X: a few groups of rows, each row roughly a mix of its group's hidden directions; one row fits no group:
X (97 x 10):
[[-18 -25  25   0  -7 -27 -15  14  31   0]
 [-37 -31  -2   4  15  -8 -11  23 -14 -14]
 [ 15  41 -11  13 -25   6  -3 -21  -8 -19]
 [ -8  17 -23  35   5  -4 -12  36   9 -10]
 [-17 -42  14   5  16  26  -7  18  -1  10]
 [-24 -26   2   3  13  39  10  20 -16   1]
 [-23 -12   8  17 -10  48  -4  13  -6   3]
 [ 26   9  17 -21 -20 -18  14 -33  16  -4]
 [  1  33 -13  37  -4  14   8  26   0 -13]
 [  8   8  15  24  -9 -41   1   4  32   2]
 [-16 -22   9  24  15  17  -2  39  12  12]
 [  2  -6  -8  36  -7  27  -2   9 -33 -20]
 [ -5  -6  -7  44  -8   1 -23  32   3   4]
 [ 10  11 -10 -44   8 -18   8 -22  -7 -23]
 [ -3 -40   7 -25  29 -19   2   5   1  13]
 [  7 -11 -14   0 -22  33   9  30 -22 -18]
 [ 12  10   6 -35   8  14   1 -42 -14   5]
 [ 22 -15   2   5  47   1  13  10   6  22]
 [-21 -10  -9  36   8  -3 -11  40   5   3]
 [-24 -38  13 -19   3  30   0  -2 -11  11]
 [ 16 -15   1   6  11 -51   3  11  20  -3]
 [ 15  32   0  16 -29  24  -6 -17 -13 -17]
 [ 14   8  -3 -28  33  23 -16 -10 -25  -8]
 [ 11  12  -4 -38   1 -27  12 -28   2 -18]
 [ 23  20   7  27 -24  -4 -29 -16  16  -5]
 [ 19  24  11   2 -30  16  11 -32 -15  12]
 [ 23   7  12 -31 -18  -5  15 -38   5  -3]
 [ -3  -5  19  -8 -19 -24 -15  -1  36  29]
 [ 34 -18  35   1  22   7   0 -12  10  17]
 [ 17   2  21 -32   9 -29  -2 -21  20  14]
 [ 12  24 -10 -18 -18  28  18 -30 -17  -2]
 [-22   8 -18  22  -3  24  -2  35 -21 -11]
 [ 24  18  -4   7 -22  30   6 -23 -27  -6]
 [ -9  -1 -10  28   0  33 -10  31 -24   4]
 [ 27   1  25 -14 -19  13   8 -36   9  12]
 [-36 -37  -7  10  -8  17   5  12  11  18]
 [  3  13  -2 -12 -25  23  -5 -39 -21 -15]
 [-28 -37   1  12   2  -9   0  18  30  12]
 [-26 -17  -9  29   8  -7 -14  39   8  -2]
 [-14 -16  -1  31   5 -16 -24  36  14   6]
 [-18 -16 -11 -11   6 -43   7  10  26 -15]
 [-18 -20   7 -12   0 -40 -16  10  30   2]
 [-21   5   0   8 -20  50   4  -2 -17  -6]
 [ 17 -11   9  21  17 -31 -18  20  28  11]
 [ 24 -17  13  -9  31 -24   3 -10  25  20]
 [  6  30  -5  14  -4 -34   6  22  28   9]
 [ 33  13  14 -18  -9  -8  -8 -42   6   2]
 [-16   2   8  22  35  14 -25  -3  -4  29]
 [ 18  32   2  15 -30  21 -11 -17 -11 -17]
 [ -3 -10   2  28   0  41 -12  25 -14  13]
 [ 40   1  12  11  30   9 -26  11  -2  11]
 [ 37  13   4  31 -18  20  -6 -11 -18  -4]
 [ 37  -4  28   7  21 -25   4  -8  20   0]
 [-34 -12 -19  23  -9   9 -19  31 -10  -1]
 [-41 -11 -14 -29   9  11  15   0 -17 -13]
 [ -4  15 -25  11  -6 -16   4  36 -18 -29]
 [ -8 -14  18 -32 -19 -29 -20 -18  14  -1]
 [ 23  -3  13  32  26   9 -17  28  11   6]
 [ 12  19   3 -41  -8   0  13 -34   4  11]
 [-19  22 -21   6 -27  22  -3   8 -27 -19]
 [-30 -22 -16   3 -17  35  10   7 -16  12]
 [ 14 -18  30 -33  -4  -9  -7 -30   3   9]
 [  7  18  -2  32  -6  38  -4  17 -20 -10]
 [-29   8 -39  -6   1   4  29   6 -19  -3]
 [-33 -19  -3   0  19 -22  -7  31  21   4]
 [  1  -9  12 -16  -7 -41 -11 -17  33   2]
 [-24 -20  -1  -2   7 -37  -7  20  29   3]
 [ 21  35 -15   0 -14  -6   2 -28 -16 -24]
 [ 14   0  13 -31  -5 -23  12 -36  20  -1]
 [  7   6 -11  49 -11  12 -10  27   4   2]
 [ 21  13  10 -13 -17 -38  14 -19  21 -12]
 [  5 -11  21 -17  25 -37   0   0  29   7]
 [ 46  11  19  10 -13   0 -10 -25  -8   3]
 [ -1  -1  14  35  -6 -18  -7  16  40  -7]
 [ 10  42  -6  30 -18 -10  -2  13  19  -2]
 [-38  -2 -20 -28   2  19  20  -3 -16 -10]
 [ 10 -36  15  11  24 -16 -21  14  17  12]
 [-10 -23  -2 -38  15 -33   1  -8   9  14]
 [  3  -5  21  15 -16 -29   7 -14  38  15]
 [ 13  27 -20  26   9  13   9   7 -22 -29]
 [ -9 -11   4 -30 -10 -38   2 -24  22   3]
 [ 21   3  -2  49  -9  19  -6  12 -14 -10]
 [  1  34  -8   1  19  16 -12 -15 -38   5]
 [ 14   5   9   8 -29  42   8 -13 -19  15]
 [ 48   5  22  20  -2   0  -4 -19  -8  -5]
 [ 36  15 -17   7  36 -10   8  -9  10  14]
 [  4  23  -8 -18 -25  11   4 -38 -19 -14]
 [ 11 -12  12 -10  10 -39  -4 -13  36  10]
 [ 37  23  10 -14 -16   5   3 -34  -1  10]
 [  7  28 -12  -6 -21  17   3 -32 -23 -21]
 [-22 -21  12 -32  20 -31  -6   2  13   4]
 [ -5   6   9 -12   2  25   0 -44 -12  28]
 [ 22 -16  31 -11   6 -23 -12 -18  28  10]
 [ -3 -26  11 -10  19 -31  -2  19  24  23]
 [  7  11  -6 -23  -2  37   3 -21 -35   1]
 [  8  16  -3 -28 -23  -6  -1 -43 -10  -7]
 [ 21  18   1  30   3  39  -2   9 -20  -5]]
the two rows of each list that fit no group, in list order (the others fit one group, some only roughly):
  k815: [ 18 -23   5  14  31 -30 -13  20  16   4]
  k629: [ -5 -22  18 -33  -5 -31  -8 -19  18   7]
  k549: [ 41   8  22 -13  -4  -4  -9 -27  12  17]
  k646: [-15  10 -22 -21  -9  24  15  -8 -38  -4]
  k668: [-34 -16 -13   0   0 -34   8  17  25   0]
  k884: [ 18   1  10 -31  -4 -19  15 -39  -2 -13]
  k248: [  8  -3   3 -34  -7 -31  14 -26  18 -16]
  k849: [ -3  11  -4 -36 -10 -40  10 -13  10  12]
  k408: [ 17  21  -3  39   8  33   7  12 -11  -5]
  k351: [-12 -12 -15  14  -7  39  -2  30 -24   0]
  k503: [ -8  -8 -17 -33  -3 -32  17  -3  10 -27]

k549; k884
  k326: [ -2  18 -11   3 -16  36  22 -12 -32  -8]
  k892: [ -3  -6   0 -38 -12 -13  19 -38   9  -1]
  k5: [  9  12   1 -34 -10 -20  15 -39   4  -7]
  k500: [ 33   2  25 -16  10 -26   2 -21  21  10]
  k659: [ 19  15   8 -26 -22  -3   0 -43   0   9]
  k832: [ -8   2  -3 -15 -13  38   4 -28 -29 -14]
  k56: [ -3   1 -15 -40 -13 -21  20 -19  -1 -23]
  k183: [  9  -3  -2  16  -2  45 -10  25 -25   0]
  k50: [  6  33  -8 -18 -29  -2   6 -34  -9 -10]
  k657: [  6 -28  17 -10   9 -31 -19   0  26  21]
  k711: [-45 -28  -4   3   6   1   8  26   7  -5]
  k760: [  1   8   5 -47   5  -9  19 -28  10   6]
  k873: [  0  24   0 -26 -33  -5   1 -37  -1   2]

k659; k711
  k879: [ -3 -17  -2  34  14   9  -7  43   1  10]
  k29: [ 14  29 -12 -10 -24  15  13 -12 -34 -12]
  k97: [ 20   1  10 -29  -4 -22   0 -41  13   6]
  k565: [-12 -32   7 -14  21 -31  -9  16  20  13]
  k567: [ 35  17  18   4 -15   9   7 -39   5  -2]
  k479: [-10  13 -28  23  12  24   9  28 -24  -3]
  k258: [ 13  -7   0  32  17 -32 -22  21  14  -5]
  k510: [  8  21   3 -21 -32 -17  -7 -36   9   5]
  k284: [  9  -7  20 -11  19 -37  -5   2  35  12]
  k110: [ -6 -32   9  17  32  14  -3  32   3   8]
  k484: [-27 -25 -14  11 -13 -21  12  29  21  -6]

k879; k258
  k107: [ 10   0  -8  47 -13  18 -18  18 -14  -2]
  k163: [ 27  27  -2 -22 -20 -14  15 -23 -12 -18]
  k673: [ 32  14  16   7  -4  33  12 -28 -15   1]
  k865: [-37 -18 -18 -24  10 -24  -3  21   2   5]
  k372: [ 13  24 -13  -4 -25  33  12 -22 -21  -2]
  k444: [-13  -5  -8  18  15  22 -15  44 -15   0]
  k480: [-35 -29 -11   6  20   4   6  32  -8  -1]
  k750: [  4   7  12  43  14  15 -22  23  -2  16]
  k655: [ 23   6   7 -19  -1  14  24 -41 -16   6]
  k11: [  7  22   2  30 -16  24 -26  21 -11 -15]
  k573: [-10 -35 -12 -11  12  -1  14  12 -39 -12]

k480; k573
  k774: [-23 -11 -21   4  25  16 -12  33 -21  -6]
  k304: [-15 -10  -9 -38   6  22   7 -33 -14   8]
  k899: [ -2  11  -4 -10   2  41  -2 -22 -34  14]
  k880: [ 13 -18  27  -2  23 -36  -7   1  23   5]
  k537: [-21 -31  10  16  25 -11 -10  22  19  17]
  k93: [ -7  18 -12  20  -6  42   9   3 -25 -19]
  k415: [ 47  20  14   5  -9   5   7 -27  -3   0]
  k932: [  6  22  -9 -35 -12 -27  13 -30  -4  -2]
  k404: [ 21  18   0 -16 -27  17  -8 -32 -24   7]
  k140: [  3  11  -9 -17 -11  30  23 -28 -27 -12]
  k780: [-13 -21  15  21  10 -21  -8   8  38  17]
  k614: [-10  13 -16  17  -6  28 -18  28 -29 -12]
  k889: [ 16  27  -5 -13 -18  -8  20 -38  -7 -17]

k537; k889
  k339: [ 10   4  19 -37   3   3   4 -34  14  22]
  k802: [ 20   7  21 -13 -17  32  -8 -23 -27  -2]
  k719: [ 20  12  19 -28  -7   2  20 -38   6  12]
  k429: [-14 -21  -6  29   1   4  -7  45   8  -3]
  k361: [ -4  -5 -13 -43 -15  -3  21 -27 -11 -12]
  k650: [ 21   9 -16 -20  17 -36   8 -21 -13 -18]
  k322: [-25 -14  -9  -7   2 -43   1  10  30   1]
  k527: [-13 -27   6  32   7   8 -11  34  17  12]
  k771: [-10   7  -4 -16 -19  37   7 -27 -27 -11]
  k890: [ 27  32 -15  33   4  20  -5   9  -6  -8]

k339; k719
  k712: [-42 -21  -2 -15   9 -21 -16  20  10   6]
  k405: [ -4 -33  13  21  22   5 -12  31  15  13]
  k926: [ -1   1   6 -34  29  -9  -5 -40   3   6]
  k443: [ 25   7  24 -19 -22 -17  -8 -28  22  -7]
  k842: [ -2   4   2  46   2   8 -14  36  -4   9]
  k437: [ 28  15  12 -11 -14 -22 -24 -30  18  -1]
  k461: [-21  -8   6  18 -10  35  -1  31 -22  -9]
  k98: [ 41  27  21  12  -7  17  -7 -12 -11   4]
  k637: [ 15  12   0  30   4  22 -14  37 -19  -7]
  k15: [-15 -49  11   2  14  10   3  17  15  13]
  k3: [-26 -15  -4  13  12 -21 -15  35  23   8]
  k641: [-13 -13  10  38   7 -13 -13  25  26  15]
  k722: [-15   1 -13 -14   4  42  -2 -14 -32  12]
  k147: [-11 -18  19 -17 -12 -37  -6 -12  31   3]
  k877: [ 40  25  22  -9  -5 -16   0 -22   9  -9]

k443; k15
  k800: [  8  -9 -10 -34  10 -11   6 -34 -26 -14]
  k4: [ 20  18   5  16  -4 -36 -15   4  33   9]
  k397: [ -4  -8 -11 -46  -4 -15  17 -23   3 -16]
  k506: [ -5   3  14  35  -9  21 -24  33   2 -10]
  k866: [  9  -8  11 -20  13 -27   5 -27  29  24]
  k55: [-26  -3 -13  17  -1  -8 -14  36  27  18]
  k862: [ 10   4  10 -41   0   3  16 -37 -14  -4]
  k628: [ 15  19   8 -25  -9 -37  -9 -25  13  12]
  k601: [-13 -40   4 -11  34   2  10  21  -8   5]
  k414: [ 34  -1  26  -8   2   2  10 -39   9   9]
  k660: [ 20  23  -8 -26 -17 -23  17 -17  -8 -25]
  k421: [ -8   3   4 -51   4  -2  15 -29  -2   1]

k866; k628
  k202: [ 22  26  -1 -28 -13 -10  13 -31 -13 -14]
  k20: [ -7   4 -11 -27  -6  19  16 -28 -33 -16]
  k797: [  7 -16  12  20  -8 -28   1  23  38  -4]
  k417: [ 28 -10  25  19   9 -26  -3   0  29  18]
  k78: [ -4  -1  -2  14   7 -36 -17  25  34   8]
  k801: [ 16   2  13 -40   1  -5   6 -40   8  -1]
  k819: [  8   7  13  44  -5  24 -13  21  -6  17]
  k212: [-39 -29 -25  -9  17  -1   0  20  -1  -5]
  k77: [ 27  25  15  15 -25  18   3 -30   1 -10]
  k679: [-10 -21  10  -1  13 -35  -4   1  41   3]

k417; k78
  k57: [ -3 -37   6   8  36  -6  -3  28   6   8]
  k763: [-18   3   0  31  -8  43  -1  21  -6  -4]
  k430: [  0  33 -13  -6 -20  21  11 -25 -24 -18]
  k718: [-37 -17 -19  19  11  -6  -6  34   3   3]
  k898: [ 15   3  10  20   4 -33 -19  16  33  15]
  k698: [-32   5 -21  10  -9  25   7  25 -25 -10]
  k435: [ -4 -22  10  -3  15 -36 -36  11  12   1]
  k916: [ 10  15  -9 -29 -22  18  17 -26 -26  -8]
  k117: [-10   6 -15  40  -3 -12 -22  29  17  -8]
  k293: [ 25  17  13 -31   3   2   3 -41  -6  -1]

k435; k117
  k488: [-17 -22  -8  31  -4   9  -5  42   7   1]
  k200: [ -4 -22  -1  14  36  -9   7  40   6   6]
  k867: [ -9 -11   2  18   0 -26 -26  31  25  15]
  k738: [  4   4  -2 -43  22 -19   0 -29   0 -11]
  k834: [ 26  20   6 -17 -19  14  -6 -36 -20  -5]
  k969: [-35 -24  -8  19   0   0 -22  27 -14  -8]
  k287: [ -6  12  -6  26 -10 -25 -26  21  29 -13]
  k518: [-21 -12 -13  30   7  13 -10  42  -7   1]
  k727: [ 21  -6  20  16  19 -20 -26  16  30   8]
  k204: [ 30   3   7 -15   8 -16  14 -41  16  11]
  k296: [ 37  -7  16  -4  18 -34  -3 -12  16  12]
  k53: [-39 -15 -22   7   0  -3  -8  34 -12  -9]

k296; k53
  k837: [ 11 -28  24 -32  15 -21   6  -5   3  23]
  k643: [-3  9 -2 44  4 22 -5 34  4 -7]
  k618: [  0 -12  -3 -45 -13   7  16 -33  -2  -4]
  k154: [  9  25  -1 -20 -30 -17  -5 -37   4   0]
  k572: [ 23  13  -2  17  -2  44   0 -12 -25   4]
  k113: [ 14 -11  27 -22  18 -36  -8 -12  18   7]
  k853: [-19 -37  21   2  -2  29 -18   6   6  16]
  k701: [-10  12  -7  21 -11  45   5   4 -22 -18]
  k971: [ -7   4  -8 -41 -17  -3   7 -33 -21  -1]
  k115: [-18  21 -35  12  -2  10 -13  27 -20 -15]
  k81: [ 13   8   5 -13  -5 -47  -6  -6  27  16]
  k292: [-35 -17 -22  -8  17 -18  16  27   5   8]
  k366: [  3   9  -6 -24 -30  15  23 -33 -17   2]

k837; k572
  k233: [ 38  23  21  -4   3  10  16 -27  -1 -15]
  k665: [-22 -26  10   2  10 -29 -27  23  13   7]
  k979: [-10 -21   5  29  21 -20  -8  34  16  -4]
  k205: [ 11  -3  19  20 -11 -34   0   7  39   1]
  k358: [-42 -20 -25 -22  13   4  10  -6 -11   7]
  k766: [  2  -8  11  33 -14 -25   2  25  31   1]
  k470: [ 26  38 -17  20  -5   4 -26   3  -3 -15]
  k919: [-13 -22   1 -15   0 -38  12  -8  34   0]
  k6: [ 40  16  23  -9 -22  -6   9 -24   9  -4]
  k579: [-33 -15  -5  33  14   4 -11  26   7  16]
  k235: [ 34  16  11 -12 -20   8  -6 -35 -17   5]
  k645: [  1  15  -8  32  22  10 -21  31 -20  -4]
  k187: [  9  -2  19  47   9  -9 -22  16  15  -2]

k233; k187
  k632: [-24 -11 -12 -38  14 -25   7 -20   9  -9]
  k409: [ 20  30 -11  28  -6  31  -3   5 -19 -11]
  k895: [ 19   4   7 -13   4  38  -7  -9 -39   4]
  k997: [-12 -12  -9 -42  10   2  23 -17 -26  -3]
  k450: [ 45   4  26  13   5 -21  -8 -12  11   4]
  k619: [-10 -34   5   8  35   0   3  33   3   7]
  k319: [-30 -24 -15  16   6  25  -6  29  -9   8]
  k746: [  1  28 -19  27  -4 -11  -3  40  -5  -7]
  k420: [-35  -3 -28 -29  -9  -5  17  -2 -20  -2]
  k10: [-13  -1   0 -47 -10  -5  18 -24 -11  12]
  k553: [-20  -8   5 -27  12 -34  -9   7  30  17]
  k91: [  9 -34  22 -16  32  -1 -13  12  -1  21]
  k812: [ 11 -26  23  10  30  -9 -14  23  21  14]
  k385: [-27 -25  14 -24 -14 -31  -7  -2  19   0]
  k688: [ -5 -13  -6   7   3  44   4   1 -38  -5]

k746; k688
  k261: [-42 -10 -25   9   3  15   6  27  -8  -8]
  k566: [ 34  24  19  -2 -12 -29   3 -17  14 -11]
  k22: [-19  14 -14  -2  -8  36  23   5 -29 -15]
  k922: [ 14  20 -17 -26   2 -21  15 -28 -20 -17]
  k626: [ 32  28  -4 -11 -13  14  15 -32  -9  -9]
  k129: [  2  28   2 -15 -38   6  -6 -35   3   4]
  k70: [ -2 -22  20 -28  -2 -30   5 -22  22  11]
  k779: [ -8   1 -24 -34 -10  19  15 -10 -31 -15]
  k526: [  0   3  -7  -8   4  37  27 -10 -37   4]
  k343: [  5  31 -28 -17 -21  -2  -1 -26 -19 -14]
  k949: [  4   7 -13 -23 -12 -41   8 -29   8 -13]

k626; k949
  k782: [ 32  -2  27  17  13 -14 -12  -8  32   7]
  k353: [-26  -9  -4   6   7 -19 -18  31  29  19]
  k411: [ 17  14   6 -15 -21  -9  13 -47   8  -3]
  k798: [-21 -20  -2 -32  22 -31   4   6  18  -7]
  k700: [-19   2 -23  28 -11   2   2  40 -16 -10]
  k522: [ 10  -9   7 -21   2 -38  21  -8  32  -7]
  k597: [ -3  16  -5  44  -3  12 -10  31 -18   3]
  k987: [  8  -6   2 -43   3  19   7 -35 -10   0]
  k310: [-24   0 -27  11   9 -30  -4  30  20  -4]
  k533: [-29 -16 -10 -20   4  18  12  -9 -34 -22]
  k694: [ 34   4  24  -5  -4 -13  -3 -36  22   5]
  k809: [ 21  13  11  11   2 -24 -12  10  39  24]
  k379: [ 34   0  14  -3  16  21  22 -29 -13  13]

k798; k522
  k219: [ 22  33   3 -20  -5  -9   9 -36 -16  -4]
  k268: [ 23   0  24 -16   3 -33 -16 -13  23  19]
  k633: [  7  46 -11   6 -32   3   5 -16  -3 -12]
  k818: [-35 -26   5   1  -3 -28   1  21  24  -2]
  k992: [ 16  10  14  32  -5 -11 -29  14  29  -8]
  k524: [ -1  23 -15 -12 -11  28  -7 -26 -34  -7]
  k265: [ -9  24 -27  23  -9  18 -10  25 -20 -15]
  k294: [ 25  18  17  20   5  42   5 -11  -7   8]
  k123: [  9  13   0 -26 -19 -29  20 -32   8 -10]
  k160: [-30   0 -30   6   6  20  -1  22 -32  -4]
  k901: [ -8   9  -5  31  -4  44   0  12 -15 -15]
  k486: [ -3 -16  11  11  14 -29 -22  25  33   4]
  k536: [-21 -14 -10  17  21   1  -8  47   0   4]
  k709: [ -8  16  -3 -23 -29  22   5 -35 -17  -7]
  k785: [ 20  18  13  10 -18  39   5 -18 -22  -5]

k524; k294
